Some points, each followed by its number:
[ 42 -23  37  -6  44  28  29 -35  42  14 -20 -43] 0
[ -1  15  -5 -24 -10  -6   7   7  20  -4  30   5] 1
[ 24  43 -11 -50  -4 -50  36  -4  46 -25  89  28] 2
[-22  -1   1  22   1   8 -18 -10 -25  13   5   6] 3
[-25   0  -8   2 -36   3  -7 -15   4  35  36  -1] 4
[ -8  23 -16 -12 -29 -10  13  -5  21   6  26   9] 5
[ 42 -25  43   3  44  14  14 -23  31  28 -24 -36] 6
[  9  43 -38 -44 -12 -47   1  44 -16 -68 -10  41] 7
[  4  66 -60 -62 -25 -66  -2  68 -28 -97  -9  62] 8
[-44  42 -63 -13   3  -9  -1  52 -62 -56 -53  45] 9
[   3  106 -117  -68  -30 -109  -41  120 -103 -127  -93  107] 10
[-29   8 -13  15 -14   7 -19  -4 -27   6  18  14] 11
[ -4  59 -60 -45 -27 -63 -11  51 -36 -79 -10  56] 12
[-25  -1  -4  30 -16   7  -8 -20 -18  20  10   4] 13
[-17  -2  -3  15   1  12  -1 -19 -12   3  -3   2] 14
[-17  -5 -17  42 -20   4 -24   4 -28   3   2  12] 15
[ -9  -7   7  22 -28   2 -14 -17   4  23  17  -5] 16
[ -9  31 -19 -35 -24 -13   9   9  18 -15  46  19] 17
[ -3 -18   3  37 -26   8 -11 -18  -3  28   4  -4] 18
[-25  -3  -4  34  -3   7 -21   0 -28  12  11   9] 19
[-31  -6  21   9  16  22 -37 -10 -32   3 -12  -9] 20
[ 47 -39  46   3  64  34  16 -12  25  27 -44 -48] 21
[-11  16 -13 -17 -33 -13   4   3   3   4  43  20] 22
[ 37 -42  38  54  45  21 -21  48  15  23  -3 -31] 23
[ 14 -22  30  23   6  14  -2  -8  13  35  -7 -15] 24
[-10 -14  11  22  -8  12  -5 -24  11  28  -1 -14] 25
[-34 -13  17  20  -2  15 -35 -22 -12   9  -8 -17] 26
[  1  44 -43 -37 -34 -41 -10  33  -7 -34  15  39] 27
[ 14 -19  21  13   2  20  14 -15  26  21  14 -16] 28
[-45   4 -19 -35 -34  36  37 -17   9  24  17  -5] 29
[-28 -15   5 -30   1  27  31  11  12   5  25 -15] 30
[ 35 -40  43  -2  51  24  14 -16  26  28 -34 -49] 31
[ 20  47 -17 -37  -1 -66  12  21  19 -50  46  36] 32
[ 33 -27  35  -1  37  21  18 -33  37  19  -4 -26] 33
[ -6 -18  20  21   2  11 -11 -12  10  28  -6 -20] 34
[-66   3 -10  23  -9  10 -26 -21 -40  11  -5  10] 35
[  1  49 -42 -33 -26 -47 -14  33 -22 -39  19  47] 36
[  6 -22  23  24   7   9 -16 -11  16  33  -1 -20] 37
[ 47 -36  55  -3  61  36  23 -21  27  23 -45 -46] 38
[-50 -15  -4 -35  17  79  75  -8  23  11 -18 -25] 39
[-36 -28  15 -18   5  37  25  -1   5  19  20 -26] 40
[ 17 -22  13  55   5  -5 -16   0   4  34   9  -8] 41
[ 16 -19  23  -2  14   1 -12  -1  19  20  19 -14] 42
[  6 -21  28  10   5  14  -7 -13  15  26  -1 -22] 43
[ -8 -10  -7  42 -27   7 -16 -16 -11  24   6   2] 44
[ 32 -21  29  30   2   2  -8 -12  27  23  27 -14] 45
[  0  15  -7 -11 -35 -12  20 -16  27   9  26  13] 46
[  6   8   8 -12 -10  -8  10 -25  24   9  32  -2] 47
[  8  56 -51 -42 -33 -49  -3  41 -12 -50   3  44] 48
Which two points above are nearest to each new point? Their numbers follow each, nearest first.
[ 22  15   5 -25 -13 -17  23 -25  36   2  46   4] 47 46
[ 31 -41  44  -4  50  23   7 -13  24  30 -34 -51] 31 21
[ 23 -29  20  29  37  12 -33  35 -15  22 -14 -14] 23 41
[ -5  -1  18 -11 -18  -2   8 -39  26  16  19  -6] 47 46
[-79   2 -11  11   2  18 -58   4 -74  -7  -3  25] 35 20
[  8  10  11 -32 -16 -17  19 -43  33   2  40  -2] 47 46
[ 36 -45  37  32  42  18 -45  38  -8  33 -22 -30] 23 24
[-37 -11 -13 -21  -5  62  59 -17  10  11 -19 -13] 39 29
[ 45 -28  42 -10  55  27  38 -34  47   6 -26 -47] 0 38
[-28   2 -22  43 -24   5 -24  -2 -32   1   0  16] 15 19
[-46   1 -17 -34 -34  34  36 -20   9  28  18  -7] 29 30
[  15   94 -112  -60  -39 -106  -16  106  -82 -127  -64   97] 10 8
[ -2 -12   6  36 -29   4 -13 -23  -4  27   1  -9] 18 44
[-38  -9 -18 -38 -47  31  31   4   8  22  41   2] 29 30
[ 21 -24  32  -1  21  14  13 -32  34  21   1 -31] 33 28
[ -6   2   4  -9 -20 -10  -1  -9   6  16  28  -3] 47 4
[-67   7 -20  10   4   5 -55  11 -72  -7 -27  28] 35 20
[ 23 -32  25  50  28  20 -22  36   3  18  -2 -19] 23 41
[-16  -3 -17 -36 -49  27  27   5  17  26  53  -6] 29 4
[-17  11  -7 -15 -34 -16  -4  -2   0  13  44   9] 22 5
[-41 -31  18 -30  11  48  38   2  13  16  26 -32] 40 30
[ -4  18  -8 -23 -18  -6   7   3  18  -4  34   9] 1 5
[ 29  -5  19 -31  -1  -7  37 -54  51   1  52  -8] 47 46
[ 18 -14  16   2  15  -1  -7   4  13  16  -1 -12] 42 43
[-65  22 -34  14 -18  13 -23  -6 -46  -7 -26  25] 35 11
[-45 -12 -10 -42  -5  73  75 -23  22  19 -18 -22] 39 29
[-66   0 -13  17  -1  15 -50   3 -65  -3  -3  26] 35 11
[ 17 -30  18  56  21  -1 -26  15 -11  36   3  -9] 41 37
[  1 -15   3  40 -21   8 -14 -14   6  28  -2  -7] 18 44
[-38   9 -22   3 -31   0 -24  -2 -24  10   4  12] 11 13
[ 13  62 -39 -43 -13 -70  19  24  16 -62  36  41] 32 48
[ -2 -11   7  38 -30   3 -10 -23  -3  26   1  -9] 18 44
[-11  24 -30   8  10 -14   8  19 -24 -12  20  33] 11 22
[ 23  25  -1 -36   3 -36  22  -2  39 -13  71  16] 2 17
[  0 -26  42  25  33  18 -56  27 -32  11 -26 -25] 20 26
[ -12  110 -125  -69  -27 -111  -55  127 -127 -127 -105  115] 10 8
[-19  17 -15 -11 -25  -6   0  11   0   1  35  14] 22 5
[ 15  15   7 -41 -15 -25  23 -42  38  -5  50   1] 47 46
[ 28 -43  48  22  44  12 -29  17   6  33 -31 -29] 23 24
[-31   2  -5  18 -17  10 -10 -28  -6  27   7  -2] 13 16
[-30  28 -40  -4  -9   5   7  29 -23  -5 -23  29] 11 15
[ 22 -22  20   9  22  24  25 -41  26  13 -11 -19] 33 28
[ 29 -20  15  35  27   3 -17  46   4   5  -3 -11] 23 41
[-19  -4 -24  40 -22   5 -22  -5 -36  10   5  20] 15 19
